(in the rows, 128 means zero)
One turn moves every row onto another: examples first, then more rows asked
zel: [148 123 102 127 136  89 135 111 148 138 149  98 119 142 160 127 144]
pir: [114 109 103 147 132  69 122 114 143 120 146 124 130 148 134 174 126]
Segot: [129 146  96 139 145 119  86 134 131 117 143 106 135 131 164 146 127]
Labi: [136 130 119 125 137  95 149 139 148 118 138  81 145 145 160 125 150]
diz: [128 100  98 130 128 111 125 137 127 116  89  98 136 161 102 153 133]
Dis: [115 111 115 127 149  64 115 119 141 110 143 146 152 150 137 152 132]
zil: [133 136  96 128 134 121 123 151 128 126 104  82 147 151 117 117 137]
bom: [138 111 103 112 136 102 102 143 166 116 136 104  99 162 141 129 124]
zerum: [145 119 102 113 144  96 140 128 158 124 144  90 120 155 156 131 136]
topag: [149 103 121 128 145 106 119 105 100 131 101 123 152 154 120 140 131]
ludur: [ 99 106 145 138 131 101 123 143 115 105 108 134 136 115 116 152 120]
taso: [147 141 107 129 133 108 107 113  97 127 125  96 167 152 136 140 122]
gug: [118 103 143 113 146  96 103 157 140 130 135 126 107 157 145 112 130]
vuvel: [140  97 105 132 146 109 134 113 119 122  92 110 146 158 108 152 130]
Gek: [131 139 106 114 120 107 111 154 115 117 110  88 162 152 125 118 138]
Vad: [133 137  86 118 131  90  87 130 140 121 149 123 128 133 162 134 138]
mup: [106 100 155 132 141 112 127 141 117 106 112 120 126 125 119 149 108]
Kalen: [133 132 115 110 139 100 129 147 146  99 144  79 150 156 161 142 132]
Lov: [108 102 155 140 120  99 131 134 110 113 115 117 127 122 122 158 117]
Mibul: [109 103 155 130 125 107 136 133 114 121 113 115 127 118 117 156 111]
gem: [147 119 103 123 127  67 111 101 146 127 146 131 133 147 149 135 143]
ranef: [115 102 128 135 129  99 110 152 142 141 137 101  86 153 140 135 125]
dil: [139 140 109 116 122 102 102 136 100 119 123  94 171 152 136 128 132]
loriv: [101 104 148 133 140 111 123 144 118 104 108 130 132 120 115 150 114]
zeve: [107 108 150 133 119 100 131 129 111 121 114 122 132 112 116 158 113]
novuf: [104 107 150 123 135 110 124 144 121 110 108 122 132 119 115 152 107]
pulud: [115 108 136 110 156  78 105 140 140 115 139 145 141 153 144 120 133]
res: [124 106 106 120 111 110 102 154 115 115  92  98 132 157 109 144 137]
vanuk: [107 102 154 124 133 112 132 140 120 115 109 115 128 121 115 153 105]
goke: [144 106 130 119 126 105  96 121  88 131 104 122 148 154 128 131 136]
mas: [146 135  95 140 145 122 120 110 108 136 118  89 151 149 128 140 118]
lutu: [147 108 101 122 130  94 121 120 164 123 140  94 101 165 141 146 122]
fiki: [150 112 102 130 126  77 127 103 153 128 146 108 118 155 145 147 133]
Radif: [142 132  93 131 131  86 110 113 137 137 151 116 123 131 163 130 145]
Vud: [110  98 159 134 131 107 132 136 110 111 115 116 125 126 124 155 109]
nes: [103 111 146 128 122 102 123 135 114 116 112 130 139 111 116 156 117]
rof: [134 109 122 114 108 107  88 146  96 124  97 111 136 154 123 133 139]
Dok: [129 140 102 120 143 111  97 143 137  98 146  91 144 149 164 155 119]
dedo: [130 133  88 105 139  96  92 148 151 105 145 111 128 147 158 135 129]
Pibi: [136 137 112 144 141 102 137 127 143 138 136  98 135 128 158 116 158]
Kibab: [136 125  97 100 145  99 119 145 163 106 145  92 123 158 154 133 128]
Mago: [140 132  92 139 143 127 128 129 125 136 108  83 140 150 119 128 126]
nido: [114 104 111 150 121  87 119 128 143 135 142 101  97 151 134 168 122]
vizu: [101 109 144 124 130 107 120 143 117 109 109 131 139 112 115 152 111]
feda: [138 123 103 112 129  77  89 124 147 119 141 140 131 145 148 120 144]
Mogo: [102 107 148 139 121  95 127 137 111 110 114 128 133 116 118 154 123]
sir: [131 144  97 151 143 115 105 126 135 136 137 111 131 120 162 128 145]
gokir: [135 120 105 105 134  93  84 146 158 114 135 126 113 153 146 117 134]

Kibab moves to zerum
Mogo moves to ludur
And these:
mas moves to taso
lutu moves to fiki
goke moves to rof
Dok moves to Kalen
vanuk moves to Mibul
Dis moves to pulud

One turn moves every row onto another: examples first, then more rows asked
natud: [120 116 110 149 122 120 146 122 112 138 116 109 113 143  96  91 127 140
 125 129 149 143 134 140 149 159 142 130 172 119 110 133]
pufo: [119 126 110 143 128  77 134 123 142 139 113 109 125 165 131 123 123 123
 122 111 128 130 121 115 130 124 162 122 154 125 122 148]
fev: [135 120 115 126 128 150 129 144 124 137 139 131 123 140 107 117 137 132
 123 174 140  77 141 132 140 129 128 133  92 129 122 109]
lim: [123 135 164 141 126 142 130 131 124 102 128 123 135 134 123 143 142 132
 138 154 150 142 170 111 133 106 126 130 120 154 111 144]
Zedav: [106 132 115 137 157 116 129 154 128 114 134 157 122 123 121 147 112 129
 115 137 121 112 105 134 129 118 141 115 147 102 128 122]
teli: [122 118  87 133 103 144 133 115 135 120 145 105 127 149 128 109 131 119
 158  74 143 119 139 143 126 125 134 122 123 123 130 126]
vamom: [138 133 183 123 121 158 127  93 129 113 137 130 128 133 117 116 136 115
 133 116 146 146 148 128 133 137 130 109 138 125 135 123]
vedo: [123 133 129 119 126 105 137 131 130 158 130 111 130 128 148 115 119 110
 115 127 136 182 124 151 129 116 126 114 105 120 132 137]
Naba: [134 155 119 164 123 130 146 152 118 136 142 141 138 145 144 106 136 134
 159 122 117 116 113 102 128 115 151 141 109 129 116 131]
pera: [102 111 163 131 135 144 124 117 120 127 130 125 125 147 139 150 118 132
 125 155 159 140 142 134 136 112 145 111 152 101 136 139]
Dise: [128 127 114 126 135 128 133 110 132 140 142 125 127 130 153 127 133 122
 121 102 152 183 137 126 109 128 130 115  85 137 125 118]
dibo: [128 120 131 144 146 130 143 132 120 174 134 109 145 127 155 121 138 132
 125 127 132 167 142 139 114 120 131 135  98 133 105 127]
vetaf: [129 127  96 119  91 133 142 136 127 127 147 159 123 128  90 121 126 122
 176 123 144 146 143 130 141 140 125 120 134 135 131 131]
relob: [138 115 137 117 144 105 128 136 150 140 130 140  97 150 108 123 130 116
 109 165 140  96 111 116 143 133 136 113 126 126 135 105]
Sodip: [142  98 115 115 130 126 129 110 145 123 126 124 107 135 109 111 142 121
 108 130 165  83 151 128 137 140 127 115 115 151 129 105]
rem: [116 109 116 137 145 123 129 149 101 124 141 167 114 149 138 109 136 158
 147 133 131 141 136 104 141 139 164 132 143 155 116 123]
Vuru: [116 154 107 124 140 138 142 147 118 113 150 113 137 113 103 131 118 138
 139 127 126  94 154 136 134 122 121 130 118 155  93 130]
tesa: [134 130 128 115 161 124 128 108 131 129 132 138 127 124  92 113 125 126
 108  71 144 106 138 122 131 138 132 121 151 130 124 117]

Zedav moves to tesa
Sodip moves to fev
vedo moves to Dise
And these:
rem moves to natud
lim moves to pera
Naba moves to pufo

